In the data rows, the value 128 means zero.
Here is a table of points, one per row:
array([121,  94, 109, 123, 168, 101,  87, 137,  95,  80, 145, 121, 137, 131, 139, 153, 120, 165, 117, 169, 112, 137, 195, 131, 135, 109, 158, 154, 141, 149, 126, 145])
array([179,  84, 144,  43, 179, 124,  86, 104, 130, 158, 118, 142, 137, 136, 134, 187, 138,  82, 130, 101,  82, 146, 138,  84,  93, 127, 159, 100, 140, 146, 101, 104])
array([ 98, 172, 117, 128, 149, 134, 114, 135, 135, 154, 129, 122, 135, 106, 135, 124, 136,  80, 118, 102, 113, 116, 139, 133, 121,   0, 160, 131, 133, 137, 130, 157])
array([156, 151, 101, 133,  96, 153, 123,  88,  91, 113, 167, 134, 151, 139, 150, 136, 136, 140, 141, 106, 114, 200, 145, 106, 122, 148,  99, 122, 133, 158, 214, 168])
array([ 99, 186,  61, 128,  65, 162, 119, 145, 206, 103, 146, 133, 138, 146, 166, 147, 158, 147, 108, 173, 119, 149, 134, 151, 122, 112, 167, 131, 158, 139,  84, 148])
array([169,  90, 155, 158,  97, 137, 118, 132, 110, 107,  56, 156, 157, 134,  98, 173, 174, 141, 170, 113, 111, 200, 145, 181, 217, 111, 122, 127, 144, 103,  81, 138])
array([140, 116, 133,  87, 185, 132, 164, 155, 158, 128, 160, 109, 133,  77,  78, 107, 190, 192, 162, 146, 160, 149, 133, 167, 105, 140,  90, 137, 142,  69,  98, 112])
array([162, 114, 100, 143, 130,  97, 117, 136, 155, 114,  95, 190,  75, 173, 103,  82,  81, 142,  58,  85, 113, 121, 123, 140,  60, 107,  87, 121, 149,  94, 119, 139])
array([155, 163, 126, 105, 120, 165, 145,  95,  85, 124,  66, 127, 158, 124, 102, 156, 149, 125, 154, 120, 140,  70, 138,  69, 102, 123, 134, 119, 145,  68, 160, 154])
array([ 70, 101, 149, 144, 126, 145, 124, 115, 175, 130,  73, 182,  63, 142, 156,  67, 168, 145, 176, 161, 130, 121, 142,  85, 128, 162, 133, 148, 132, 153, 183, 142])
array([159, 162, 146, 183, 171, 155, 126, 112,  94,  88, 164, 142, 133, 141, 190, 138, 130, 153, 151, 110, 127, 150, 106, 101, 120, 110, 167, 134, 133,  50, 203,  39])
array([163, 108, 147, 125,  88, 165, 162, 142, 177,  89, 129, 101, 134,  65, 148, 115, 175,  75, 137, 132, 145, 143, 159,  79, 122, 132, 113, 174, 105, 134,  95, 101])
array([137, 176, 153,  63, 113, 114, 105, 138, 132,  95, 124, 119,  70,  96, 172, 119, 115, 118, 101,  90,  89, 108, 162, 145, 171, 146, 135, 153,  55, 145, 151, 191])
array([131, 115, 142, 120, 119, 112, 172, 159, 128, 110, 105, 125, 166,  94,  57, 140, 107, 156,  65, 137, 167,  90, 152, 134,  76, 167, 123, 141, 123, 177, 156,  90])
array([138,  88, 144, 155, 119, 158, 139, 139, 155, 126, 128, 187,  78, 176, 128, 217,  94, 123,  91, 119, 146, 107, 116, 138, 184, 142, 110,  90, 123,  94, 127, 145])
array([ 74, 122, 124,  83, 187, 111, 153, 158, 175,  80, 128,  90, 126, 189, 143, 124, 151,  95, 145, 132, 155, 143, 129,  77, 122, 142, 101,  94, 114, 150, 119, 107])
array([ 74, 125, 124, 141,  98, 117,  98, 179,  80, 100, 163, 172, 164, 126,  88,  62, 132,  60, 134,  83,  86, 180, 116, 110, 113, 164, 120,  91, 164, 100, 119, 157])
array([139,  94, 181, 105, 117, 119, 113, 122, 172, 187, 120,  89, 194, 192, 155, 105, 109, 160,  89, 101,  91, 108, 143, 149, 166, 124, 123, 148, 170, 149, 155,  99])
array([150, 101, 108, 162, 123, 102,  95, 137, 164, 133,  87,  82, 179, 150, 127, 100, 193, 144, 161,  83,  98,  91, 128, 171, 101, 124, 159,  72,  57, 100, 158, 144])
array([127, 106, 123, 114, 101, 116, 170, 138, 157, 102,  75, 129, 156, 100, 167, 139, 124, 160,  61, 142, 162, 211,  72, 146,  70, 119, 141, 111, 120, 146, 187, 119])
array([101,  95,  92, 127, 158, 131, 215,  90, 115, 181, 134, 134, 137, 120, 139, 154, 146,  80, 114, 174,  82, 123, 115, 121, 136, 127, 125, 180, 164, 121, 145, 202])
array([ 62,  78, 106, 113,  72, 182, 120, 123,  90, 120, 166, 129, 133, 112,  87, 145, 120, 174, 136,  83, 128, 141, 140, 112, 115, 100, 126, 161, 120,  74, 101, 134])
array([153, 118, 124, 101, 164, 112, 162, 120, 105, 148, 175, 204, 125, 152, 145,  79, 169, 103, 129, 165, 156, 111, 122, 221, 134, 128, 162, 144,  95, 130, 137, 119])
array([175, 119, 159,  78,  96, 110,  60, 142, 106, 158, 151, 161, 133, 150, 126,  91, 146,  97, 130, 182, 186, 153, 134, 105, 115, 107, 131, 140, 196, 133, 121, 119])
array([152, 167,  88, 116, 178, 169,  83, 118,  89, 171,  85,  99, 133, 109, 126,  86,  94, 178, 100, 172, 190, 164,  82, 129, 170, 133, 144, 134, 104, 139,  86, 137])
array([120,  79, 143, 119, 121, 148, 101, 119, 130, 108, 131, 126, 163, 110,  61, 117, 105, 139, 127, 161,  85, 109,   9, 121, 177,  98, 113, 138,  78, 193, 156, 113])
array([140, 101, 200, 181, 124, 174, 100, 149, 118, 146, 139,  98,  85,  90, 118, 130, 118, 119,  65, 187,  98, 118, 140, 139,  58, 145, 121, 112,  66,  87, 134, 163])
array([116,  93, 163, 105, 113, 151, 118, 114, 142,  90, 130, 112,  79,  96, 167, 121, 125, 132, 108,  91, 112, 105, 113, 144, 161, 145, 133, 136, 154, 152, 132,  79])
array([ 39, 121, 154,  89,  81, 128, 163, 118,  83, 159,  82,  90, 131, 173, 135, 123,  56, 105, 174, 154, 157, 154, 154, 175, 107, 128, 162, 107,  93, 137, 124,  96])
array([170, 109, 105, 102,  82,  90, 171, 127, 105, 168, 139, 198, 110, 136, 130,  88, 125, 133, 143, 135, 147, 122, 164,  77, 145,  76, 113, 129,  63, 131, 124,  92])
array([144, 185, 132, 140, 110, 140, 125, 142,  70, 102,  93, 139,  44, 153,  65, 184, 180, 125, 160, 117, 131, 109, 124, 187,  96, 128, 115, 108, 143, 194, 148, 127])
array([151, 122, 124, 136,  79,  76, 148, 154, 165, 183, 175, 130, 142,  73, 148, 142,  69, 112, 175, 130, 134, 145, 144, 165, 114, 158, 129, 127, 109, 136, 103, 109])
array([111, 163, 113, 110, 116, 119,  84, 125, 127, 109, 124, 129, 173, 111, 174, 144, 125, 138, 101, 147, 192,  85, 150, 139, 173, 141,   0, 107, 103, 132, 154, 117])
array([103, 170, 141, 154, 160,  92, 108, 145, 117, 193, 141, 138, 133, 121, 130, 146, 124, 192, 137,  79, 106, 152, 164, 107, 117, 153, 154, 170, 135, 149, 115, 141])
array([157, 116, 124, 125, 184, 138, 148, 177, 154,  71, 163, 125, 141, 106, 153, 123,  55,  82, 184, 136, 141, 138,  90, 149, 110, 129, 101, 124, 124, 147,  95, 126])
array([155, 112, 130, 164, 133, 175, 130, 135, 143, 116, 132,  67,  89, 199,  93,  77,  92, 124,  90, 125, 128, 126, 168, 138, 183, 144, 129, 128, 159, 102, 139, 151])
array([ 93, 109, 154, 166, 109, 115, 116, 146,  82, 101,  81, 166, 168, 138, 180,  86, 151, 156, 140, 156, 109,  42, 115,  99, 109, 161, 139, 122, 152, 145,  53, 143])
array([109,  90,   0, 167, 143, 130,  92, 119, 122, 155, 113, 129, 119, 122, 128, 153, 132,  88, 120, 141,  94, 120, 142, 123, 128, 132, 128, 162, 127, 133, 124,  56])
array([162, 167, 122, 154, 112, 169, 135, 126, 181, 126, 186, 146, 162, 139,  59, 134, 139, 137, 150, 105, 135,  76, 144,  96, 130, 141, 157, 129, 141, 195, 164, 139])
array([ 84, 173, 144, 178, 155, 138, 109,  80, 120, 167, 144, 131, 130, 133, 122, 148, 149,  72, 118, 181,  98, 140, 160, 132, 114, 107,  99, 124, 149, 144, 115,  51])
array([167, 104, 114, 162, 130, 102,  99, 112, 136, 118,  97,  78,  76,  77, 156, 103,  79, 141, 205, 168, 108, 115, 140, 145,  98, 124,  98, 127, 168, 153, 153, 164])
array([122, 104, 125, 160, 136, 115, 139, 106, 138, 146, 147, 111, 108,  69, 111, 109, 123, 134, 110, 119, 139, 113, 130, 127, 175, 127, 135,   0, 159, 109, 140, 158])
array([ 87, 161, 120, 130, 164, 146, 119, 111, 109,  85, 149, 129, 134, 131, 142, 124, 121, 164, 129,  87, 124, 134, 153, 121, 116,  89, 136, 130, 130, 154, 100, 136])
array([133, 193, 136,  92, 115,  91, 100, 153, 115, 109, 126, 121, 167, 110, 107, 136, 119, 119, 103, 173,  73, 101,  86, 141, 165, 171, 109, 140, 114,  68, 152, 108])
array([ 93, 168, 138, 127, 179, 126, 101, 115, 189, 134, 142, 162, 120, 152,  82, 158, 129, 160, 146, 166, 106, 165, 125,  91, 123, 145, 140, 127,  52,  91,  98, 147])
array([114, 183, 152, 113, 106, 132, 134, 157, 152, 207, 121, 116,  70, 102, 159, 131, 134, 160, 125,  92,  98, 118,  57, 121, 146, 132,  82, 122, 178, 137, 129, 105])
array([102, 137, 145, 177,  95,   0, 151, 109, 156,  95, 141,  71, 115, 155,  79, 123, 147,  93, 127, 137, 174, 143, 112,  95, 141, 111, 124, 167, 117,  84, 120, 151])
array([115, 111, 124,  64, 120, 126, 121, 108, 135, 103, 129, 106,  72,  85,  91, 114, 118, 134, 112, 106, 124, 101, 115, 138, 162, 153, 180, 109, 171,  81, 140,  77])
array([ 90,  86, 130, 162, 159, 116,  69, 149, 121, 162, 141, 143, 135, 110, 150, 183, 138,  91, 125,  80, 235, 115, 119, 118, 130, 129, 174, 169, 144, 138, 142, 173])
array([176, 129, 104, 114,  80, 128, 161, 197,  83, 168, 152,  67, 115, 178, 149, 135, 142, 120, 140, 156, 143, 124, 108,  70, 124, 134, 158, 110, 102, 131, 111, 118])
array([146, 185, 144, 149, 175, 137, 191, 122, 100, 147,  64, 127, 149,  85, 131,  95, 102,  73,  82,  77, 151, 157, 129, 128, 178, 150, 143, 135, 106, 148,  92, 115])
array([115, 109, 119, 141, 167,  86, 211, 160,  90,  93, 145, 142, 136, 134, 150, 167, 122, 184, 124, 160,  87, 125, 158, 112, 144, 101, 141, 129, 161, 146, 122, 149])
array([163, 145, 139, 142,  88, 138, 129,   0, 112,  97, 171, 124, 133, 141, 155, 138, 138, 151, 117, 111, 129, 141, 102, 115, 101, 133, 135, 114, 127, 158,  55, 147])
array([138, 102, 123, 114, 168, 136, 158, 130,  91, 160, 163,  82, 125, 177, 146, 111, 171, 112, 142,  65, 145, 125,  94, 178,  99, 145,  79, 155,  99, 135, 110, 127])
array([143, 167, 138, 124, 118, 164, 137,  88, 174, 121,  93, 159, 172, 153, 109, 153,  55, 118, 181, 115, 136,  88, 124, 167,  94, 126, 131, 147, 154,  76, 141, 150])
These points spread out most along one direction. Take the direction at right angles to it along which they spread out most. Then take the direction at right angles to both along which they spread out most. Go by this last direction. How many in every 100 of the points above lie lower along it than each point below? Answers are rounded to whole numbers. More than half of the points above lie lower than the first one.
array([120,  79, 143, 119, 121, 148, 101, 119, 130, 108, 131, 126, 163, 110,  61, 117, 105, 139, 127, 161,  85, 109,   9, 121, 177,  98, 113, 138,  78, 193, 156, 113]) 35
array([138, 102, 123, 114, 168, 136, 158, 130,  91, 160, 163,  82, 125, 177, 146, 111, 171, 112, 142,  65, 145, 125,  94, 178,  99, 145,  79, 155,  99, 135, 110, 127]) 29
array([170, 109, 105, 102,  82,  90, 171, 127, 105, 168, 139, 198, 110, 136, 130,  88, 125, 133, 143, 135, 147, 122, 164,  77, 145,  76, 113, 129,  63, 131, 124,  92]) 58
array([143, 167, 138, 124, 118, 164, 137,  88, 174, 121,  93, 159, 172, 153, 109, 153,  55, 118, 181, 115, 136,  88, 124, 167,  94, 126, 131, 147, 154,  76, 141, 150]) 55
array([144, 185, 132, 140, 110, 140, 125, 142,  70, 102,  93, 139,  44, 153,  65, 184, 180, 125, 160, 117, 131, 109, 124, 187,  96, 128, 115, 108, 143, 194, 148, 127]) 38
array([167, 104, 114, 162, 130, 102,  99, 112, 136, 118,  97,  78,  76,  77, 156, 103,  79, 141, 205, 168, 108, 115, 140, 145,  98, 124,  98, 127, 168, 153, 153, 164]) 73
array([156, 151, 101, 133,  96, 153, 123,  88,  91, 113, 167, 134, 151, 139, 150, 136, 136, 140, 141, 106, 114, 200, 145, 106, 122, 148,  99, 122, 133, 158, 214, 168]) 24
array([131, 115, 142, 120, 119, 112, 172, 159, 128, 110, 105, 125, 166,  94,  57, 140, 107, 156,  65, 137, 167,  90, 152, 134,  76, 167, 123, 141, 123, 177, 156,  90]) 80
array([ 62,  78, 106, 113,  72, 182, 120, 123,  90, 120, 166, 129, 133, 112,  87, 145, 120, 174, 136,  83, 128, 141, 140, 112, 115, 100, 126, 161, 120,  74, 101, 134]) 82
array([137, 176, 153,  63, 113, 114, 105, 138, 132,  95, 124, 119,  70,  96, 172, 119, 115, 118, 101,  90,  89, 108, 162, 145, 171, 146, 135, 153,  55, 145, 151, 191]) 18
array([ 98, 172, 117, 128, 149, 134, 114, 135, 135, 154, 129, 122, 135, 106, 135, 124, 136,  80, 118, 102, 113, 116, 139, 133, 121,   0, 160, 131, 133, 137, 130, 157]) 13
array([122, 104, 125, 160, 136, 115, 139, 106, 138, 146, 147, 111, 108,  69, 111, 109, 123, 134, 110, 119, 139, 113, 130, 127, 175, 127, 135,   0, 159, 109, 140, 158]) 67
array([163, 108, 147, 125,  88, 165, 162, 142, 177,  89, 129, 101, 134,  65, 148, 115, 175,  75, 137, 132, 145, 143, 159,  79, 122, 132, 113, 174, 105, 134,  95, 101]) 78
